In the rows, 128 means zero.
Where one turn sends some rows of the set: a few examples, then the rows asked
z903: [140 140 158 107 137 131 139 151 126 123 149 133 130 156 147 110 157 155
 132 116 145 105 113 113  93 128 125 143 117 128 104 108 126 125  96  97
 155  95 142 105 130 119]
z250: [137 127 154 125 103 112 166 145 137 121 145 123 114 136 124 110 142 143
 139 127 144 126 130 126  97 149 133 146 111 130 130 115 141 153  84 111
 160 113 155 123 142 131]
z914: [141 129 151 118 114 113 165 148 130 113 147 126 122 132 116 114 142 143
 145 128 142 131 128 128  88 148 135 138 108 134 131 118 138 152  94 108
 156 107 149 123 135 138]
z47: [107 117 127 127  95 114 127 133 133 125 171 144 138 131 162 152 103 113
 142 102 129  88 141 118  95 117 132 120  87 138 128 133 144 121 105  93
 121 140 103 146 118 123]
z775: [121 115 142 125 125 104 105 139 126 115 149 130 150 157 169 126 124 104
 125 148 125  99 138  96 124 152  97 119 133 135 136 138 129 117 101 142
 146 149  92 135 142 111]
z380: [142 100 127  84 100 100  98 135 134 117 141 145 131 136 129 120 122 120
 125 120 109  78 145 123 120 107 110 114 112 128 122 138 117 145 112 128
 124 168 105 127 121 125]
z552: [111 113 128 131  95 126 124 150 129 108 168 144 130 135 161 144 109 111
 134 105 124  91 139 112  94 111 139 124  86 139 128 134 149 102 101  99
 122 128  95 140 133 130]
z137: [115  82 135 145 101 104 127 142 148 112 147 135 136 137 133 108  90 126
 132 114 135  91 140  91 110 133 130 113 129 106 126 114 119 105  96 131
 144 160 118 142 138 146]
z643: [149 130 152 113 114 109 125 146 148 119 142 129  91 138 119 120 166 140
 134 128 148 111 125 129 110 155 137 140 117 113 114 135 130 155  93 107
 155 102 151 113 136 131]
z666: [149 103 127  84  96 106  99 134 131 118 141 143 126 133 134 114 115 114
 125 126  97  84 151 130 126 119 130 125 102 135 117 144 124 140 115 133
 127 156 103 117 128 128]
z59: [150 134 151 109 129 121 158 138 121 133 140 127 126 144 130 111 149 144
 134 127 124 102 129 129 113 133 117 160 119 128 127 115 138 139  89 124
 167 109 146  96 152 123]
z664: [134 138 163 113 124 132 142 148 130 126 150 132 119 153 153 111 156 155
 128 114 140  97 115 113 103 126 130 151 111 127 101 111 132 134  87  96
 155  94 144 105 136 115]
z931: [127 116 133 122 125 106 103 153 133 101 149 136 138 157 160 138 133  98
 127 140 127  94 138  96 119 137 101 113 132 134 140 145 128 111 101 142
 145 147  84 132 142 113]
z112: [151 128 152 108 123 108 128 148 144 112 143 129 103 135 107 118 161 142
 137 127 148 114 123 129 103 152 141 128 117 110 111 136 122 150 102 106
 155 101 145 111 130 137]
z571: [117 107 143 125 127  97 112 134 125 114 148 132 150 147 155 146 123 104
 130 132 125  85 136  91 124 136  91 110 132 131 137 143 125 121 100 139
 144 149  89 133 138 114]
z581: [131 120 111 126 121 114  77 144 163 131 160 154 115 143 168 124 122 121
 152 110 148  88 145 100 100 142 132 125 130 139 127 117 123 116 112 113
 121 152 130 138 117 128]
z413: [130 133 165 118 124 120 139 151 140 116 139 129 115 155 138 113 147 127
 122 134 149 116 101 113 120 146 137 146 115 102  98 130 123 143  88 109
 174  99 131 115 143 125]
z610: [148  99 122  90 105 117 100 144 137 109 143 151 127 130 131 109 117 120
 131 118  98  78 149 118 120 101 128 125 107 137 121 131 120 136 113 133
 123 159 107 119 130 137]
z545: [134 136 160 113 134 120 138 153 139 114 140 131 125 155 132 111 142 131
 127 131 154 120 100 115 109 145 142 137 119  99  96 126 115 134  97 105
 174 100 131 113 134 129]
z227: [127 113 121 112 121 109  72 134 149 141 152 155 122 139 168 129 119 120
 148 108 145  84 136  97 104 133 117 128 125 145 119 118 119 133 114 108
 113 150 130 138 108 128]
z421: [112  76 147 140  85 100 124 135 142 114 143 126 139 142 138 106  88 127
 122 115 133  97 137  97 108 139 132 110 117 105 109 115 122 110  93 121
 140 154 115 144 132 141]
z712: [110 114 135 133  88 118 123 138 124 120 174 136 130 133 169 144 114 122
 133 109 124  90 149 117  94 130 134 120  88 145 131 140 153 108 104  95
 119 124 103 141 128 121]
z613: [151 137 149 107 139 121 156 142 114 127 143 128 135 142 124 115 148 143
 137 127 128 109 126 128 101 136 115 151 119 129 132 117 138 129  96 121
 165 105 141  99 147 128]
z599: [135 113 119 122 121 113  66 126 154 144 156 148 117 145 169 116 121 128
 144 110 141  80 145 106 105 150 128 130 125 131 114 114 125 117 112 110
 117 147 135 131 116 128]
z251: [105  81 139 139  95  99 122 134 136 126 142 136 139 137 135 124  85 117
 126 112 144  92 126  97 107 131 118 115 121 100 122 121 124 108  98 117
 140 157 116 148 130 144]

z571 turns into z251
z712 turns into z599
z931 turns into z137
Now these:
z112 turns into z613
z59 turns into z413

Where one turn sends some rows of the set: a few examples, then the rows asked
z199: [ 88 129 104 116 120 112  93 126 143  99 110 123 109 109 111 154 163 123
 110 110 101 113 147 122 163  86 103]
z806: [131 124  93 120 119 114  95 128 136 142 117 101 118 128 107 141 139 128
  88  88 142 100 137 125 137 102 108]
z555: [107 109 150 148 118 112  87 119 143 111 122 105 131 124 132 128 116 119
 130 120 134 112 129 130 156  90  92]
z653: [123 104  84 152 108 114 126 124 135 125  95 126 142 168 104 102 120 158
 117 114 113 131 144 124 139  97 118]
z434: [ 97  97  90 152 118 118 115 142 132  97  92 130 142 162 129 107 134 156
 120 127  95 132 153 131 157  96 105]
z241: [119 120 119 115 137 123 112 138 124 122 133 109 124 127  88 148 141 139
  92  95 137 108 132 127 118 103 115]
z57: [126 114 128 159  87 119  98 126 118 127 118  97 108 128 142 152 153 148
 131 124 128 127 156 141 171 103 114]
z721: [118 143 131 140 120 150 116 110 139 139 110 128 139 127 123 152 134 133
 143 102 130 133 144 109 142 111 115]
z629: [ 85 131 103 110 127 121  92 128 140  91 109 121 118 120 119 159 161 117
 106 108 110 123 154 133 156  88 104]
z837: [ 91 124 125 109 141 127 110 138 124  91 127 121 123 123  96 159 154 132
 103 106 117 123 145 133 130  94 112]
z356: [122 115 126 136 141 156 111 122 125 109 111 124 135 140 103 103 138 138
 135 103 136  95 178 115 171  89 118]
z507: [135 133  90 130 115 118  98 130 130 135 126 104 114 122 103 142 148 137
  94  86 133  93 132 116 139 106 109]
z222: [ 92 119 123 113 134 116 109 138 127  89 135 122 110 115  94 154 158 134
 114 108 106 113 138 130 137  95 112]
z438: [125 112 117 140 122 137 110 124 136 112 108 102 132 125 113 103 123 112
 129 120 120 120 167  96 152  71 143]
z76: [142 110 134 148  99 114 114 127 139 144 131  92 115 133 130 155 143 151
 126 117 115 127 153 132 164 110 130]
z73: [122 121 115 121 130 119 113 140 119 110 144 110 113 123  87 147 149 142
 104  91 126 100 129 126 123 108 117]
z676: [122 100 121 140 123 138 113 144 126 101  97 111 130 117 129 110 122 113
 134 121 121 103 175 108 146  89 136]
z944: [117 113  97 147 126 127 135 128 123 115 100 126 134 172  94 122 150 172
 110 124  92 123 155 126 138 118 123]
z972: [120 102 125 138 133 150 114 142 120  99 100 124 131 126 123 110 131 128
 137 111 130  88 181 118 159 101 121]
z213: [113 101  77 156 105 111 116 133 142 113  91 126 144 160 126 106 119 152
 117 122 103 128 150 128 154  94 112]
z627: [ 98  98 105 146 130 126 126 137 121  96  97 133 141 170 111 103 142 163
 123 124 100 136 148 131 144 103 108]
z248: [141 127 155 140 111 114 125 116 141 129 129  96 125 145 108 153 142 149
 116 120  99 119 149 131 159 112 130]
z884: [108  92  78 161  99 102 111 125 139 126 102 120 127 152 105 118 128 165
 113 133 109 126 151 135 155  87 117]
z284: [109 131  83 118 114 113  82 122 146 123 102 111 114 124 128 148 151 115
  96  98 128 110 150 128 162  93 100]
z508: [106 108  97 154 122 119 121 135 118  85 101 117 129 174 112 115 152 159
 110 131  88 122 155 136 144 113 112]
z799: [128 140 135 133 133 149 110 114 135 113 118 112 127 152 137 138 151 117
 142  96 117 127 143 119 143 128 112]
z768: [116 102  99 144 124 122 133 128 123 115  99 130 141 174  94  99 133 164
 121 116 111 134 142 129 134 104 117]
z167: [126 121 120 137 133 147 109 110 135 114 116 110 135 137  97  98 133 128
 131 108 129 116 171 101 168  71 134]
z753: [105 125 142 149 110 128 103 113 144 139 113 123 142 111 121 145 114 133
 135 117 139 123 137 118 150  88 103]
z573: [127 141 163 146 107 118 119 109 122 102 113 103 126 147 106 149 153 145
 116 128 103 114 151 140 164 107 112]
z120: [113 138  84 126 109 113  87 122 142 129 105 113 111 113 119 146 157 126
  98  98 117 100 143 115 165  94 100]
z841: [119 119 146 140 132 125  92 120 137  95 125  98 123 151 143 122 140 109
 135 106 119 112 135 130 152 116  97]
z930: [101  95  86 161 107 102 105 132 126  92 101 113 125 162 119 113 139 153
 112 137  98 124 153 141 154  93 110]
z123: [117 103  87 152 112 115 129 124 137 140 100 126 134 160  91 123 134 177
 111 125 105 127 154 125 145 103 125]
z512: [117 134 145 157  94 121 103 113 108 101 106 104 114 135 128 149 160 144
 125 129 120 119 155 146 171 101 103]

z167 turns into z972
z512 turns into z76
Now these:
z944 turns into z930
z627 turns into z213
z629 turns into z806
z507 turns into z222
z721 turns into z841

